Each path below is one point turned by a fixed rotation once a step. After each direction that follows a path, write how fast that rotation turns it, in degrees per step (0 if it stays still).
Each turn is a multiple of 5 degrees from 10 to 175, or 0.

[26, -25, -21, -8, -18, 6, -1, 36]
[19, -15, -9, -8, -35, -13, -2, -39]
[-21, 9, 30, -23, -18, -35, 4, 8]
[-28, -12, -6, -1, -28, 26, 20, 28]
[17, -32, 6, 23, -5, -3, 36, -17]
[30, 7, 3, -32, 4, -27, 24, 18]
[6, 3, 5, -35, -32, 31, -3, -5]
[-15, -42, 32, -7, -5, -5, -3, -21]
[-24, -15, -20, -23, 16, -19, 30, 14]
[1, 20, -4, -4, -8, 29, 43, -20]
[22, -10, 50, -8, 19, 13, 10, 6]
[11, -30, -21, -39, 14, 13, -11, 15]
[-12, -4, -11, -21, 0, 4, 3, -53]
[-31, 14, 35, -15, 25, -7, 13, 1]
[-14, -8, -14, 0, 23, 40, 17, 22]
[28, -17, -3, 12, 30, 10, 12, -35]
[14, 23, 7, -37, 33, -18, -14, -2]
[-24, 12, -6, -21, -1, 39, -31, -6]
[-27, -23, 14, 26, 28, 2, -10, -24]
[-8, 14, -25, 4, 43, -16, 17, 16]
[17, 38, -11, 11, 5, 35, 0, -11]
[18, -5, 35, 10, 20, 7, -37, -2]
[-12, -10, -34, -11, 20, -10, -39, 12]
[-21, 26, -21, 19, -5, 1, -8, -39]
[-15, 29, 30, 30, 17, -9, -3, 16]
[10, -1, -28, 22, 10, 22, -9, 38]
[35, 0, -17, 24, -1, -9, -21, -34]
[1, 28, 10, -9, -1, -37, -33, 8]
Directions:
[-5, 6, -1, -5, 31, 14, -7, -11]
10
[-4, 28, 20, -7, -10, 10, -1, 4]
100

[-15, 31, 4, -22, -20, 12, 24, -19]
[2, -8, -14, -36, 19, -31, 1, 18]
[11, 11, 9, 40, 24, -11, -15, 13]
[8, -1, 10, 14, -23, 2, 6, -48]
[-13, -25, -8, -32, -22, -2, -27, 5]
[-31, 2, -16, 23, 17, 8, 4, 34]
[22, -4, -3, 11, 8, 15, 45, -16]
[32, 8, 20, -34, -11, 11, -21, 7]
[-33, 38, 8, -2, 6, -15, -10, 7]
[0, -19, -19, 8, 13, -38, 24, -19]
[34, -27, 0, 15, -8, 5, -33, 3]
[-30, 20, 12, 11, -19, 34, -14, -13]
[-24, -20, -13, -30, -1, -6, 33, -1]
[30, -3, -10, 5, 15, -3, 0, 44]
[19, 39, 13, 18, 6, 16, 3, -22]
[-4, -6, 12, -39, -4, -19, -3, -34]
[-17, -13, -4, 7, 3, -29, -27, 34]
[-1, 2, -21, 50, -1, 6, 14, -11]
[17, -26, -1, -23, -12, 31, 1, -24]
[-22, 9, 18, -22, -1, 15, -17, 36]
[-13, 25, -9, 11, 8, -17, 44, 8]
[50, -8, -11, -9, 8, -13, 1, -14]
[-2, 16, 23, 6, 4, 8, -48, -6]
[-44, -2, 7, 6, -11, -15, 15, -20]
[13, -37, -28, -2, -13, -14, 8, 18]
[13, 15, -9, 23, 6, 41, -19, 13]
[-16, 13, 23, -21, 6, 22, 26, -26]
[6, -10, 11, -34, -2, -34, 6, 26]
Directions:
[-17, 5, 16, -16, -23, -6, -1, 3]
95
[15, 24, 10, -13, 13, -12, 7, 3]
55
[-22, -7, 6, -12, 26, 2, -5, -2]
100
[-7, 16, 6, 17, 3, 7, -19, 20]
125

[-7, 50, -17, 12, 25, 14, -20, -14]
[-18, 18, 48, -19, -31, -5, -7, 7]
[-18, -12, -1, 29, -2, 8, 48, 24]
[-17, -7, -53, -2, -28, 8, -22, -4]
[1, -35, 18, -40, 2, 4, 4, -36]
[10, 16, -16, 4, 40, -38, 25, -8]
[11, 5, 6, 19, -22, -36, -45, 3]
[44, -19, 29, 14, -11, 29, 18, 7]
[2, 15, -29, -7, 33, 26, -12, 36]
[-38, 11, 29, -5, 2, 20, -34, -27]
[-9, 27, 16, -7, -12, -3, 53, -2]
[-28, -16, -25, 11, -17, -29, -2, 37]
[5, -40, -11, 12, -21, 18, -4, -44]
[31, 3, -21, -48, 19, -6, 19, -6]
[-8, -5, 17, 11, 38, -36, -32, 2]
[31, 28, 23, 37, -20, 3, 4, -16]
[17, 0, 1, -16, -15, 16, 0, 58]
[-34, -18, -1, 21, 25, 40, -16, 1]
[-15, 40, -9, -26, -14, 16, 8, -33]
[-31, -12, 22, -23, -5, -38, 19, 21]
[-6, -19, -23, 51, -9, -16, 14, -18]
[38, -11, -25, -27, -32, 4, -16, -7]
[11, -32, 20, -19, 48, 1, -4, 4]
[9, 49, -7, 27, 29, -8, -15, -17]
[7, 20, 40, -7, -37, -4, -16, 23]
[-6, -21, 7, 27, 9, 31, 33, 31]
[-25, 11, -47, -5, -8, 26, -20, -5]
[-24, -14, 29, -41, -6, -4, 7, -32]
Directions:
[-2, -15, 17, 17, 9, 9, 12, -16]
140
[-5, 2, -4, -21, 22, 12, -7, -15]
80

[23, -37, -22, -22, 8, -5, 16, -5]
[-2, -9, -5, -45, 28, -8, 10, -18]
[4, 1, -21, -30, -13, -15, 13, -39]
[11, -4, -3, -32, -15, -15, 42, 1]
[-4, 34, 7, -43, -3, -1, 15, -2]
[17, 34, -14, -17, -35, 1, 9, -7]
[31, 19, -3, -20, -14, 2, 17, 32]
[23, 41, -6, -22, 13, 7, -19, 14]
[44, 16, -26, 4, -8, -4, -17, 2]
[37, -5, -8, -9, 22, -19, -7, 28]
[16, 8, -9, -16, 30, -27, -30, -7]
[21, -15, -18, -3, -9, -45, -15, -12]
[5, -23, 7, -30, 6, -42, -3, 13]
[-16, 3, 2, -36, -10, -29, -28, -14]
[-1, -15, -5, -22, -44, -21, -6, 2]
[-6, -11, 9, -43, -17, 3, -7, 28]
[-5, 9, -11, -35, -22, 21, -31, -3]
[24, -19, -22, -19, -29, 25, -6, 11]
[16, -10, -11, -34, 17, 30, -6, 17]
[21, 1, -31, -21, 13, 22, -14, -23]
[35, -22, -29, -11, 9, 1, 21, -8]
[10, -3, -7, -36, 35, -7, 18, -10]
[10, 15, -19, -25, 3, -20, 13, -39]
[18, 3, -7, -21, -13, -30, 36, -4]
[-2, 31, 15, -38, 1, -19, 14, 3]
[11, 38, -7, -17, -33, -17, -2, -7]
[25, 17, 3, -13, -25, -12, 8, 34]
[16, 33, 5, -22, 5, 1, -25, 27]
Directions:
[-2, -4, -7, -11, 3, 23, 22, -14]
20
[-15, 16, 9, -14, 21, 5, -14, -5]
125
[22, 1, -5, -29, -5, -8, -6, -1]
0
